128 stands for zero in the data rows.
Every row has one hidden group. There are 4 groups. Groups can overlap: rows of different groups may look alike. Groups are numbered from 0 in the order they first appear among the rows asked about.
The rows in order, each followed by its group:
[155 141 125 143 129 142 144 165 182 128  99  94 109 128 155 111 113  86
  86 115 161 175 161 122 121 100 113 142 183 156 121  97 112 137 164 161
 150 129 103  87 111 148 159 130 137 127 118 110 132 159 170 139 102  52
  75 119 143 159 133  85  88 101 153 174 163 127  88  72  87 128 178 223
 157 110 124 147 169 176 170 142  95 111  94 133 154 148 127 126 130 107
 101 126 152 133  87  86 106 119 146 165 174 150  95  98 130 162 170 153
 115 102  85 119 162 179 155 126 120 112 110 115 118 130 100  75 107 136
 159 149] 0
[113 138 154 157 141 116 120 129 134 157 153 113 107 153 124 119 119 111
 104 107 125 126 132 107 102 100 129 130 116 129 131 150 152 148 150 142
 139 136 146 156 147 116 114 124 147 148 136 116 107 104 133 135 124 121
  90  99 118 130 152 122 113 128 136 153 151 142 110 122 142 147 159 144
 130 103 143 150 148 138 114 100 108 150 149 136 118  91 126 140 148 105
 113 100 106 117 125 122 121 110 120 140 133 136  97  80 139 134 147 134
 112 113 132 146 155 154 167 138 123 145 168 154 106 120  96 107 132 128
 106  95] 0
[112 131 154 148 150 132 120 131 133 151 152 107 108 123 103 152 120 108
 116 109 126 130 122 116 110 103 121 129 137 137 126 124 151 161 156 147
 125 137 144 161 150 164 111 139 140 154 145 126 105 106 104 136 129 108
  95 101 120 125  99 113 129 124 138 173 153 142 123 122 146 155 156 149
 130 113 111 143 156 132 115  96 111 115 148 136 111  98 120 139 155 161
 110  96 110 119 126 119 113 108 118 124 136 135 151 116 127 137 142 137
 109 120 118 147 163 148 139 137 120 140 157 148 115 103  96 128 130 126
 100  95] 0
[ 66  69  85 120 129 145 155 161 169 163 158 133 118 102 102 120  87 134
 167 151 152 148 168 156 131 118 115 117 129 132 112 127 154 158 129 110
  92  83  74  72  84 103 118 147 152 166 189 182 163 146 140 120 117 103
 105 112 126 131 130 187 200 182 165 155 146 128  98  78  75  91  91 113
 113 118 154 143 118 110 116 107  99 106 113 127 153 156 170 178 175 161
 117 104 113 109 108 112 129 147 160 161 165 173 175 159 111  93  76  79
  64  78  91 113 117 133 151 177 155 149 122 111 100 114 105 121 141 158
 170 160] 1
[126 149 148 130 114 148 147 147 111 118 119 109  89 105  95 109 124 121
 118 127 153 154 144 138 126 121 126 115 120 141 150 133 130 123 151 147
 127 107 102 104  97  76 105 137 145 148 145 135 148 152 150 139 154 117
  96 105 128 137 145 124  75 120 134 157 121 104  87 103 102 114 140 161
 153 133 124 153 168 158 137 104 111 138 121 131  96 151 146 123 119  97
 124 115  92  88  81 108 104 128 157 170 163 156 157 168 153 146 133 110
  66 113 120 118 131 151 147 130 134 123 143 131 108  95 114 127 128 131
 145 162] 0
[154 128 124 143 139 123 140 163 165 135  96  92 108 153 151 141  99  88
  88 115 158 173 143 123  96 102 109 139 155 157 127  97 113 153 166 155
 148 129 102  89 106 141 158 139 140 130 122  95 119 177 172 139  90  54
  84 122 150 154 159 101  69 100 147 174 162 128  83  70  94 129 173 157
 145 122 116 141 169 169 165 135  99 106 100 131 142 150 129 121  93  90
  92 122 148 124  96  73  74 118 143 171 173 135 132 120 128 154 169 144
 117  93  87 118 164 181 163 114 115 111 119 113 105 122 103  72 104 135
 153 144] 0
[115 128 131 128 112 115 115 110 110  90  84 108 142 147 187 158 151 126
 114 100  89  91 114 125 135 149 161 157 158 108  94  79  63  83 109 131
 151 143 151 155 140 133 105 107  94  93 101 132 144 151 135 133 133 126
 134 139 147 152 136 132 122 115 114 109 123 129 149 138 141 143 137 154
 115 112  69 111 127 153 164 160 155 154 122 114  91 107 109 119 121 164
 174 173 172 163 145 118 104 108 132 143 139 135 118 129 124 123 127 105
 158 143 140 145 140 145 155 126  99  92 113 142 173 167 159 149 154 139
 129 136] 1
[105 132 151 148 102 125 121 133 159 150 146 115 101 131 160 102 133 111
 111 128 124 131 121 110  97 104 117 127 147 118 127 135 152 174 152 141
 130 130 150 157 146 129 116 144 143 151 127 120 107 104 135 134 118  90
  85  92 110 128 101 123  83 124 135 152 153 141 130 123 159 150 140 144
 133 145 150 145 149 135 112  98 115 135 147 130 138 115 129 142 138 125
 115 101 104 115 123 113  97 114 121 139 134 130 150 122 112 137 153 138
 145 121 131 149 161 151 130 118 131 143 162 140 101 103  98 111 133 128
 108  95] 2
[255 173  88 101 106 159 194 188 134 104  74  95 120 171 155 127  77  53
  44 106 164 186 157  83  80  89 117 138 170 158 136 131 124 149 170 192
 212 178 117  71 103 169 206 179 117  91  93 114 147 157 113 104  96  77
  89  98  93 106 110  98  71 102 148 193 171 134 104 103 116 135 161 191
 171 187 190 161 157 163 170 170 115  69  54 105 173 165 141  99  35  66
 111 136 132  88  25  57  90 112 133 161 177 153  87 102 133 180 194 184
 106  72  83 119 184 210 177 159 142 109  98  99 126 166 117  57  14  60
 142 189] 3
[126 109 105  90 160 148 136 108  97 117 139 141 139 148 122 180 139 119
 114 119 118 104 110 101 155 170 193 160 148 132 131 121  89  80  91 123
 127 118 115 128 150 145 137 112 101 116 118 138 149 136 108 126 109 112
 130 157 166 149 135 106 108 116 118  84 121 143 150 153 120 130 133 117
 108  98  81  79 106 136 158 154 163 136 148 131 110 129 119 104  75 148
 126 159 168 157 134 131 127 131 119 115 120 139 154 131  89 102 125 142
  84 139 122 128 125 107  72 102 132 121 127 133 150 175 182 181 123 102
 107 112] 2
[142 136 115  97  77  80 105 120 119 147 155 185 188 176 112  95 115 126
 152 142 130 133 159 159 164 138 127 130 113 139 137 118 116  92  96  90
  84  82  91 102 130 166 171 180 142 111  80  92 122 132 129 148 158 180
 173 168 141 109 109  96 151 144 154 148 158 156 135 127 108  85  88  79
 109 152 126 101 101 118 128 131 118  99 133 149 162 185 150 126 107  93
 111 124 142 156 170 169 184 165 145 116  87  80 104 165 135 135 122 123
 151 107 107  70  53  79 118 142 146 141 139 142 130 126 128 140 127 134
 145 149] 2
[113 123 155 149 154 127 121 130 140 155 151 113 103  81 143 175 129 113
 114 126 124 130 139 114 107 100 113 126 118 110 128 147 150 150 155 145
 144 132 146 159 148 155 115 136 141 149 151 124  96 111 132 134 118 101
  70  95 120 128 103  94 148 129 136 140 142 138 135 124 155 149 149 135
 129  79 175 150 153 136 109  96 105 128 148 137 137 125 126 138 152 139
 111 102 106 111 131 117 117 110 132 121 131 132 117 139 131 141 150 145
 101  98 122 151 164 149 142 130 123 142 150 155 134 100  99  98 129 125
 113  97] 0
[139 140 125  98  86 118 183 180 132  46  21  81 142 140 216 187 151 139
 133 137 151 154 141  87  81 102 122 159 177 140 106  46  62 107 154 170
 158 132 117 120 106 108 128 148 128  82  83 114 178 186 144 112 106 115
 148 155 175 193 148 117  77  87 105 125 117 102 119 122 137 163 165 218
 133  99  48  55  92 134 160 156 132 125 105 113 162 146 135  96  92 145
 171 183 176 159 142 107  94  90 138 190 162  98  46 114 118 141 134 138
 151 133 118 106 132 158 165 108  51  30  78 155 206 185 169 101 115 105
 128 151] 1
[ 66 116 148 122 116 121 117 126 131 144 185 152 128 120 117 109 154 147
 142 143 145 143 125 143 140 148 129 106  99 124 128 127 125 123 119 107
  96  98 134 147 127  97  95 122 167 145 152 132 131 131 125 131 151 153
 138 117 127 149 157 152 170 146 140 144 116 111 109 119 129  97  97  90
 122 136 137 135 150 131  98  84 114 141 142 128 158 144 141 144 121 129
 160 133 116 128 164 159  96 126 122 127 126 120 114 168 128 113  96 104
 154 134 135 125 114 118 106 124 117 143 148 127  84  71 114 175 163 152
 135 140] 0
[117 138 148 156 125 116 121 131 121 152 107 115 107 125 150 116 126 112
 100 120 126 131 122  96 111 101 121 124 127 118 121 131 148 164 149 149
 129 132 149 152 150 149 115 126 147 153 124 128  96  97 106 133 116  98
  80 100 125 131 132 126  95 124 129 117 150 141 123 124 118 152 159 164
 121 134 150 143 156 136 113 101 106 124 148 139 117 134 121 138 163 141
 119 101 101 119 138 121 135 114 117 125 139 129  96 106 122 141 149 132
 113 118 130 145 155 150 145 125 107 145 148 151 124  99  98 107 127 127
  99  95] 2
[119 127 127 117 114 113 117 114  68  87  87 105 138 150 203 165 125 130
 105 108  91  90 101 122 140 150 158 159 153 127  89  59  62  83 107 135
 137 147 155 153 137 107 103 110 100  99  88 131 142 147 154 133 123 139
 122 139 155 151 147 115 149 112 110 144 123 125 133 138 146 144 139 181
 108  86 113  89 126 148 162 157 155 122 128 102  86 112 113 120 138 163
 176 181 169 165 162 120 136 109 133 137 140 142 144 140 130 123 117 123
 102 143 146 148 144 151 147 118 116  97 113 135 175 159 159 158 152 137
 131 134] 1
[ 97  97  91  87 109 102  90  86  99 113 113 152 172 185 205 226 185 151
 130 127 116 126 133 151 158 165 164 165 150 114 107  75  53  36  45  77
  96 113 124 131 124 125 108  93  94 102 127 133 137 152 141 167 150 183
 164 177 177 167 176 137 114 117 130 124 130 146 155 148 134 119  91 119
  57  27  20  60  82 103 122 138 147 170 160 145 116 124 118 126 148 129
 189 202 194 195 168 158 172 140 134 121 118 131 112  77  96  95 109 105
 111  90 104 109 100  81  75  86  91 114 143 171 204 196 186 201 161 142
 129 136] 2
[115 137 155 135 138 128 115 134 152 156 135 126 105 144 132 113 129 115
 101 132 120 130 120 113  94 102 108 127 137 112 130 125 152 156 155 140
 136 134 148 161 148 116 110 130 145 153 141 121  96 104 110 132 121 113
  78  97 115 122 112 123 163 118 125 132 151 143 134 120 143 151 148 122
 127  96 119 146 150 140 115  95 108 143 149 136 108 105 126 141 137 127
 108 101 106 124 124 113 133 111 113 139 136 132 129 108 134 139 140 147
 130 119 131 147 153 149 139 131 132 146 160 160  99 101  96 105 129 126
 109  95] 0
[ 68 100 140 168 153 134  96  87 124 170 193 174 116  44  59  66 168 208
 213 176 115  90  99 164 176 160 108  61  36  85 150 238 238 185  86  39
  64 116 164 161 122  48  66  96 139 204 226 186 106  35  46 109 181 212
 170 103  48  54 113 213 217 188 106  43  51  95 170 200 206 114  49  26
  99 192 255 196  99  23  21  83 151 161 187 152 109  81 110 165 194 214
 123  60  33  81 153 219 202 163  94  50  79 132 208 172 137  88  67  82
 147 172 177 141  81  50  71 139 193 199 154  97  83  85 123 144 180 164
 118  90] 3
[137 143 124  82  99 134 184 183 115  47  36  77 139 174 168 195 159 136
 133 129 150 155 136  98  91  98 131 165 157 140  99  69  64 115 157 171
 146 128 120 120 109  96 131 148 131  74  83 118 170 191 145 110 110 128
 145 158 174 190 183 130 106  81 108 120 114 102 106 124 172 159 174 191
 141 100  52  57  94 140 158 156 136 104 104 110 157 149 123  99  99 154
 166 182 181 170 157 110 103  89 143 185 164 107  74 105 121 143 136 135
 120 117 122 107 133 156 161 110  35  28  72 149 192 194 172 145 110 105
 130 148] 1
[140 122 115 101  81  95 106 122 142 153 174 179 185 150 165  93  95 123
 143 139 132 129 145 178 157 139 135 125 139 136 138 118 119 112  91  85
  99  83  88 105 129 110 172 150 144 112  92  98 125 125 131 146 161 191
 191 166 141 113  80 114 164 142 147 163 160 158 154 125 104  84  81  95
 104 100 109 104 103 118 129 131 123 137 129 144 170 167 148 122 100 100
 113 126 137 150 178 168 197 164 147 117  85  76  76 112 147 128 124 121
 129 115  96  69  57  70 109 131 143 145 139 156 152 143 128 121 124 133
 131 147] 1
[ 69  88 138 177 189 128  94  87 122 171 183 171 117  68  83  91 149 209
 210 165 118  92 117 163 175 158 111  55  47  68 154 232 232 170  84  40
  51 115 163 158 127 100  68  86 145 208 246 182 110  43  49 110 176 222
 195 103  39  51 145 228 210 193 104  60  49  99 169 198 169 113  54   0
 107 193 254 197  94  26  17  82 158 204 185 143 105  92 116 165 199 198
 126  62  38  78 158 218 219 166 100  58  75 137 171 189 138  90  64  80
 102 162 166 141  82  48  91 130 185 197 155 100  85  70 119 173 184 164
 120  93] 3
[124 113 104 112 169 158 132 109 100 114 123 139 149 165 142 131 147 115
 111 117 113 109 108 127 145 169 186 158 155 130 132 106  84  73 103 124
 135 121 116 130 151 134 142 122 106 112 129 132 145 139 138 125 107 112
 128 156 175 151 109 111 121 122 115 129 122 143 151 151 126 135 138  99
 117  81  61  79 102 137 149 159 166 170 144 130 130 129 118 106  71  82
 123 156 168 162 122 139 116 134 125 110 121 141 147  82  90 103 126 146
 157 123 133 126 119 103  91  98  88 124 129 129 138 161 183 161 126 100
  92 115] 2
[136 135 144 154 139 152 147 139 125 115 124 117 119 132  59  88  75 101
 130 141 134 127 113  93 116 122 130 140 116 139 123 139 142 158 166 159
 129 113 117 128 146 150 142 135 117 112  97 139 159 153 125 104  98  95
 104 120 120 121 104  91 123 126 129 154 141 128 115 103  71 122 142 181
 182 180 130 136 152 165 161 145 127  95 102 101 123 144 143 135 118  78
  95  98 116 117 115 106  86 104 114 146 158 154 151 180 117 126 127 145
 189 134 138 133 132 144 162 160 151 125 112 115  92 119 109 111 116 119
 132 136] 3
[ 68 106 147 138 113 107 115 124 138 150 168 160 123  66 114 139 147 147
 144 139 143 144 143 166 139 143 133 108 109 115 130 135 125 119 126 109
  88  96 128 148 128  90  92 106 155 151 111 139 136 119 109 138 153 144
 136 117 128 152 163 148 144 146 148 151 114 112 119 121 102  98  95  91
 116 149 130 133 144 134  96  87 113 160 142 121  84 137 144 145 154 131
 157 132 112 122 146 160 128 125 117 128 125 119 157 154 131 112  95  85
  88 121 132 126 117 114 125 121 119 140 148 128  73  97 117 141 174 149
 145 139] 0
[138 144 123  90 108 137 180 181 120  50  19  86 142 205 245 183 157 140
 130 142 154 159 151 117  93 103 130 165 181 139  95  57  64 102 157 173
 146 131 119 118 110  90 130 160 110  81  68 117 173 192 155 111 118 140
 152 155 171 197 194 131  64  87 103 116 113 100  86 123 140 160 161 141
 142  81  44  65  92 135 155 156 141 120 110 114 169 158 131  96  86 127
 171 187 179 177 148 112  74  88 140 182 167 111  47  64 105 135 133 132
 150 129 123 107 125 166 166 109  55  33  82 156 195 194 170 150 112 103
 126 144] 1
[ 84 113 124 131 139 135 133 125 105 131 153 144 133 147 130 105 163 177
 178 167 125 110 123 160 172 157 140 104 112 121 134 141 127 110 112 118
 118 120 133 134 120 104  74  86 125 146 166 165 148 140 110 137 136 161
 138 132 125 112 149 166 200 176 124  87  90 115 155 147 120  96  71 105
 120 122 139 126 114 107  97 100 124 133 144 118 106 142 138 158 185 166
 161 139 120 112 104 126 115 139 138 131 119 148 188 162 125  82  55  73
  69 117 122 122 107 103 112 136 126 129 122 115 100  95 130 144 149 144
 140 134] 3
[ 47  89 140 193 196 113  65  72 144 193 215 159 110  81 120 109 155 196
 195 155  92  82 133 193 165 149 113  83  85  96 130 177 186 145  76  65
  83 138 160 149 127  97  88  86 129 188 187 142  88  58  92 145 152 134
 142 129 110 104 118 190 176 161 127  73  99 122 146 135 126 123 100  73
  90 147 170 170 117  86  71  99 122 135 173 158  97  84  94 156 168 155
 130 100  97 124 144 174 187 170 120  68  68 122 180 157 137  89  78  74
 108 163 179 169 110  66  61 114 180 190 152 103  59  83 104 161 204 197
 126  66] 0
[124 117 107 108 143 149 136 109  98 117 133 139 142 141 146 177 129 118
 109 122 115 105  96 129 144 172 167 166 137 140 137 117  89  80  99 122
 123 123 113 126 149 173 141 125 103 113 146 139 145 145 136 126 105 111
 128 157 177 156 136 135 149 130 111 117 119 142 163 147 139 130 134 130
 113  54  60  78 105 128 147 162 167 140 145 126 128 105 123 111  71 123
 126 159 170 161 137 134 128 133 126 117 119 140 151  99 102 105 123 125
 203 136 131 130 123 107  89 101 107 120 125 147 165 170 182 174 123 100
 104 113] 2
[ 52  78 141 171 178 116  65  70 130 191 224 164 109  76 133  70 153 194
 193 133  91  81 131 169 179 147 108  88  56  98 139 187 188 139  83  61
 101 135 159 147 128  93  85  88 140 187 213 138  92  68 110 145 153 154
 135 132 106 112 136 181 194 165 112  67 100 121 142 136 111 122 102  65
 102 129 165 160 118  85  80  92 121 144 171 158 112  66  96 158 210 176
 136 101  93 114 150 168 199 173 111  77  71 126 167 171 139  90  81 101
 134 149 179 169 111  62  60 115 172 187 160  96  95  58 103 147 199 198
 132  70] 0
[255 199 150 128 143 135 127 115 124 122 142 149 139 107  87 118  88  96
  89  71  65  72  88 128 140 134 119 119 141 169 183 157 131 105 135 166
 190 180 155 144 161 208 196 175 140  97  82  72  78  80  99 115 152 151
 156 130  79  45  62  78  80 119 102 104 115 150 168 188 162 153 139 130
 176 173 168 147 142 155 161 169 160 126 122 125 125 145  98  63  74  64
  88 103  97  84  95 123 168 167 129  82  49  61 107 129 182 195 208 223
 229 177 163 138 127 121 141 149 154 135 116 110 160 154 141 109  67  59
  89 106] 2
[ 66  94 138 157 165 114  93  87 134 171 224 163 118  43  59 106 174 212
 216 148 116  88 110 142 170 160 106  59  16  74 148 212 234 172  88  46
  60 112 165 161 125  91  61  74 143 204 210 180 105  39  60 108 216 211
 193 104  41  58 113 207 240 188 110  52  49  96 151 198 209 110  46  23
  96 165 216 190 100  22  24  82 154 166 184 141 125  80 114 164 201 219
 129  58  35  74 167 221 225 164  87  49  73 133 162 160 138  92  71  91
 103 183 183 144  82  44  75 129 201 195 159  97  39  77 118 159 186 166
 116  91] 3
[253 171  86  87 125 179 190 188 150 104  66  88 121 124  95 145  74  51
  49  84 166 184 127 103  57  88 107 135 169 167 139 122 126 155 175 194
 201 181 115  69 103 194 209 171 111  85 104 106 144 166 135 105  52  62
  97  96 100 114 125  95  96 101 153 173 166 131 125  99 139 138 162 169
 175 117 122 159 157 160 170 169 118  68  50 112 190 191 142  93  91  41
 103 141 132  89  61  63  68 115 139 162 177 147  99 104 137 178 198 174
 130  92  70 123 183 216 176 146 128 111  92  93 148 155 121  43  22  57
 140 186] 3
[113 139 152 172 109 117 118 132 156 151 135 116 105 126 137 144 115 111
 113  96 123 133 115 115  92 102 112 130 100 133 129 136 147 162 152 147
 130 135 153 161 145  86 113 124 133 150 140 121 101 102 129 134 109 100
  88 100 116 124 131 127  97 122 138 147 151 138 120 122 113 150 147 130
 131  92 117 150 150 139 110  98 111 144 147 137 104 112 130 143 151 141
 114 100 106 124 123 110 109 112 117 129 137 131 147 137 129 139 144 134
 131 103 139 150 158 156 130 126 142 142 145 157 113 106  95  96 131 129
 111  96] 0
[ 63  99 137 169 162 124  93  85 129 170 185 172 117  34  21  68 150 205
 217 176 114  91 110 139 178 157 117  64  29  79 149 244 232 164  85  38
  69 119 157 164 126 103  70  86 141 203 216 171 103  46  29 106 183 233
 180 103  48  58 120 190 255 191 106  42  52  93 151 200 173 115  42  26
  99 235 230 195  95  22  21  80 161 222 186 145  67  65 108 164 192 187
 129  61  38  78 151 220 197 163  95  55  74 128 187 147 148  91  60  74
 127 154 191 141  87  48  65 126 180 198 155 107  86  75 124 171 177 164
 124  90] 3
[138 136 144 186 169 186 167 131 105 112 136 134 122 113  73 111  89 111
 116 117  95  92 102 119 118 123 134 120 118 123 149 176 162 146 157 174
 183 177 159 145 144 145 154 132 121 109 122 137 160 126  99  70  64  67
  87  94 101 103  71 116 113 123 115 129 132 133 126 139 165 139 150 166
 171 176 155 150 139 147 157 158 138  80  98 104 136 136 122  98  91 108
 109 117 101  88  81  87  78 101 109 117 133 162 165 158 141 125 112 149
 181 175 184 173 154 139 142 164 167 144 120 103 117  89 113 107  89  85
 103 113] 2
[ 97 101  91  96  82  98  90  85  85 111 116 165 169 196 183 227 183 149
 134  96 115 126 130 131 154 164 170 158 136 121 100  91  52  41  53  75
  93 112 126 126 128 108 106  90 100 103 102 138 134 151 146 166 177 182
 168 175 176 169 148 155 126 119 123 128 131 147 150 148 129 118  90  64
  52  89  62  52  79 102 121 130 152 153 156 147 129 120 118 127 130 139
 190 205 200 190 188 164 139 140 129 124 117 111 129 117 107  95  94 118
  81 115 116 109 109  82  86  75  90 116 140 164 186 209 189 189 158 143
 128 139] 2
[161 147 123 127 130 127 143 165 154 133 106  85 112 106 141 130 108  86
  81 109 161 174 149 117 102 101 118 146 171 162 118 118 115 148 167 157
 147 129 103  89 111 139 157 153 142 127 129 112 118 153 172 142  79  69
  93 127 146 156 143 100  55  99 160 160 165 126  98  68  66 129 178 211
 147 116 110 142 168 171 167 139 103 100  99 137 137 125 131 124 120 101
  97 124 151 125  99  81  85 116 145 178 175 137  86  98 131 160 156 141
  92 110  91 120 164 186 159 125 119 111 121 125 138 115  96  93 103 138
 154 146] 0
[138 145 115  94  91  78 104 119 126 145 155 177 180 156 137  91 102 125
 141 139 133 138 150 154 150 140 107 130 126 141 139 147 116 102  95  87
  91  86  90 106 129 139 174 186 147 112  94 107 119 140 142 144 150 176
 181 167 131 111 115 112 100 138 153 146 156 156 151 123  95  83  86  52
 113 123 139 111 106 115 132 128 120  95 127 144 170 171 149 127 119 101
 111 123 139 162 169 172 157 164 148 112  92  80  92 154 135 131 131 122
 134 125 100  74  58  71 106 141 148 141 139 147 155 147 130 140 125 134
 145 150] 1
[136 131 125  89  93 131 183 179 132  45  40  81 142 202 182 167 178 142
 122 121 150 161 124 103  80 102 115 163 188 148  92  67  65 119 161 168
 144 127 117 118 109  94 127 136 121  80  91 113 173 184 161 110 107 128
 146 155 185 185 162 130  57  82 101 150 113  99 102 125 146 162 162 131
 131 109  62  50  95 136 155 156 134  91 108 115 115 151 132 103 118 138
 167 185 179 177 159 113  53  86 138 177 164 103  52  88 109 140 133 134
 126 144 121 109 128 161 161  99  35  32  85 161 212 173 171 142 113 108
 125 149] 1
[113 143 152 162 134 115 118 134 149 154 158 118 102 108 141 137 131 113
 113 123 128 127 122 126 109 100 116 126 129 123 132 126 152 170 150 145
 142 136 151 155 148 124 114 128 142 154 136 126  99 103 159 133 124 105
 100  92 120 124 121 116  95 121 140 149 149 143 123 121 142 147 146 174
 123  89 145 149 151 137 111  93 113 154 147 136 120 124 123 141 165 107
 111 103 104 124 119 119  98 112 123 126 131 122 116 134 118 139 152 135
 124 121 130 146 156 156 142 128 130 141 149 140 136  81  95  92 132 125
 102  98] 0
[140 123 144 159 170 177 168 131 115 112 130 134 121 129  90  45  93 114
 113 105  95  90 102 117 122 125 121 116 110 121 158 163 162 160 161 171
 183 174 156 148 141 174 154 140 117 108 120 157 157 121  89  66  71  84
  82  93  95 104 118 119 161 130 124 109 129 135 131 141 152 142 147 187
 176 204 158 152 136 144 157 156 135 123  95 100  87 125 123  97  82 110
 116 109 101  82  79  88 123 106 113 109 138 163 195 145 137 115 121 137
 159 180 177 174 158 136 174 164 162 145 119  92  94 108 116 113  86  85
 101 114] 3
[218 175 115  93  78  97  82  88 128 138 159 141 153 162 153 128 126 122
 155 183 179 173 174 153 116  82  78  93 130 132 131 143 149 131 132 138
 133 116  95 100 138 166 168 153 107  89  62  75  73 108 179 182 174 158
 184 191 161 114  89  80 113 129 120 135 150 152 127  96  88 100 121 112
 139 186 169 137 131 123 113  96  64  86 101 138 150 173 160 151 130 113
 109 138 165 169 138 139 177 161 131  90  64  68 115  94 114 146 178 179
 166 129  87  95  95 100 111 128 129 133 123 117 144 131  99 104 102 136
 169 191] 1
[157 132 125 133 116 138 142 167 173 135  60  86 107 122  97 109 115  88
  87 110 157 167 160 104 127 100 113 149 176 162 117 109 116 138 167 161
 147 132  95  94 108 161 158 132 138 130 114 101 122 155 168 140  99  74
  81 122 151 154 156 107  73  98 146 147 167 127  92  73  74 126 174 145
 157 162 103 150 167 177 167 140  98  85  98 138 135 137 126 127  96  78
  92 128 149 127  97  78  80 114 145 170 174 143  93 109 131 162 157 130
 111  98 100 121 164 180 151 124 105 114 124 122 130 131 101  91 108 135
 152 147] 0
[252 172  93  71 118 170 192 186 155 110  58  91 121 140 128 152 110  52
  44  97 166 186 151  95  71  91 105 142 170 162 145 128 129 158 174 192
 207 180 113  77 100 201 208 178 122  91  89 121 142 167 152 104  97  66
 103  97 100 108  98 106  69 102 149 170 168 130 104 102  85 136 161 159
 157 147 166 162 155 160 179 173 119  27  55 108 159 191 141  94  98 102
 105 146 130  82  47  58 100 112 136 168 172 145 132 105 130 183 197 177
 160  78  69 120 192 210 195 160 130 111  85 106 147 147 122  48  19  62
 137 188] 3
[117 129 130 104 110 112 118 111  89  84  86 115 136 201 160 147 140 125
 112 114  86  96 114 111 130 152 150 161 151 126  94  60  67  72 112 138
 138 146 155 154 138 116 105 103  98  94  90 118 143 146 148 133 125 126
 136 138 149 146 137 125 123 115 105 111 119 128 135 137 159 142 138 130
 113 152  85  93 124 152 155 158 154 184 127 109 111 109 111 117 116 173
 170 175 174 159 148 117 110 109 126 144 140 137 128 111 121 128 131 129
 159 147 145 149 135 147 159 127  80  95 116 131 140 165 158 149 152 138
 122 131] 1
[255 218 150 109 120 130 127 115 119 119 137 154 131  96  54  98  86  93
  92  83  71  70  82 125 141 138 125 122 130 161 183 163 130 117 135 169
 178 179 154 143 160 166 203 177 139  99  83  60  68  86  93 115 154 156
 165 127  81  46  30  80  85 121 122  76 120 151 181 185 144 152 147 144
 161 147 138 138 144 160 167 167 155 177 121 120 128 106  98  66  33  79
  92 103 103  87  84 120 154 170 128  67  44  55  75 138 182 193 206 196
 213 192 154 138 123 125 129 152 145 138 110 113 128 159 137 114  68  59
  84 104] 2
[137 157 143 139 126 153 150 138 112 117 145 122 119  80  83  61  69 100
 125 162 134 124 113  97 104 124 140 136 144 122 117 123 146 155 172 161
 136 113 113 126 142 172 142 130 116 116 134 135 151 141 115 106  74  86
 117 118 132 124 132 104 120 127 133 136 142 127 122 105 130 123 148 146
 185 183 144 138 149 160 159 147 125  99  99  95 105 130 154 133 127 108
  98 101 115 123 133  94 102 101 124 141 161 159 121 108 139 124 137 141
 147 143 135 127 132 147 139 163 148 127 118 116 102 111 105 119 118 122
 124 137] 3
[136 118 127  85  97 128 181 182 139  56  34  84 140 207 165 177 146 135
 130 154 152 160 130  78  81 101 132 165 181 155 106  62  61 114 160 172
 153 127 122 114 105  81 129 136 119  77  64 116 169 190 150 111 112 124
 134 156 177 191 168 105  97  84  98 120 116 100 112 123 131 161 166 161
 132  73  36  52  94 138 164 161 139 108 106 118 155 144 134 101  93  98
 168 183 183 166 150 109  87  88 138 185 164 101  19  50 115 146 136 134
 108 124 119 103 121 168 153 103  65  28  79 156 201 183 168 125 111 106
 134 147] 1
[112 109 119 142 112 107  90 106 118 130 120 122 128 104 131 135 145 157
 157 141 144 151 164 172 166 151 135 115 119 111 120 109 117 106  90  82
  91 109 104  94  92  97  97  96 119 144 145 152 132 150 181 174 155 160
 159 153 141 131 167 139 140 130 127 139 113 117 110 110 108  97 109  85
 107  96 122 136 127 116 115 117 120 137 128 140 138 115 132 154 173 147
 135 135 140 133 116 140 150 155 143 140 135 144 144 143 142 113 100 100
  91  98 100 102 104  97  91 110 135 137 125 113 134 121 129 143 163 185
 180 151] 0
[102  83  89  91 107  68  75  87 115 143 154 162 153 108  99  91 148 157
 150 143 161 161 137 157 175 158 135 105  91 108  97  87 118 100  88  68
  72  95  91  92  91  86 101  86 108 121 130 143 136 138 170 170 176 196
 159 147 117 120 127 139 155 159 166 167 134 120 106  99  71  68  69  71
  95 132 144 137 122 106 101 117 115 107 101 127 171 125 159 190 178 201
 165 154 144 145 130 166 158 150 128 128 149 155 165 119 135 120  99  75
  50 108  89  85  96 117  98 139 170 169 148 106  68 117 132 145 167 193
 203 194] 3
[136 139 142 126 134 144 148 141 140 121 116 118 119  96  82  59  93 102
 122 148 135 119 109 117 110 123 133 138 120 124 122 132 145 149 169 160
 148 116 110 128 141 180 140 137 114 108 121 129 150 148 108 106  98  91
 100 120 129 126  94 107 124 125 134 126 136 131 102 105 102 122 144 169
 176 149 134 131 152 160 165 140 129 106  97  95 101 127 152 133 131  68
  99  99 113 121 133  99  94  99 126 142 155 159 159 160 133 129 133 150
 131 144 140 130 131 148 168 166 144 127 120 105 115 111 107 102 117 124
 136 139] 3
[129  95 105 119 132 154 130 108 122 118 131 131 144 139 144 181 129 117
 112 108 116 110 106 117 141 171 178 165 138 136 142 120  91  92  95 120
 130 119 115 127 147 131 138 113 113 112 129 141 131 138 166 129 120 112
 132 160 168 153 140 122 129 119 111 119 119 142 148 148 146 137 135 139
 108  99  79  81 102 134 154 165 169 167 144 131 121 116 125 106  98 126
 126 162 173 158 145 128 131 134 130 118 120 135 175 110 102 102 119 142
 158 148 129 129 124 111 102  92 109 119 127 141 161 183 181 175 121 100
 100 112] 2
[ 53  98 139 181 183 117  68  70 123 194 201 160 108  81  71 133 140 192
 196 146  91  82 133 171 181 147 112  86  60  94 138 182 187 151  80  54
  83 135 151 147 130 117  83  85 138 193 203 143  89  74 117 144 179 150
 150 131 121 108 126 168 172 168 127 100 100 122 136 138 146 123  99 127
  96 124 188 159 119  81  81  93 123 128 171 154 112  59 102 161 203 171
 132  98  96 106 141 166 182 168 126  64  73 115 155 202 126  82  76  85
 115 151 184 171 115  62  67 120 188 185 150 117  71  62 107 161 205 193
 130  66] 0
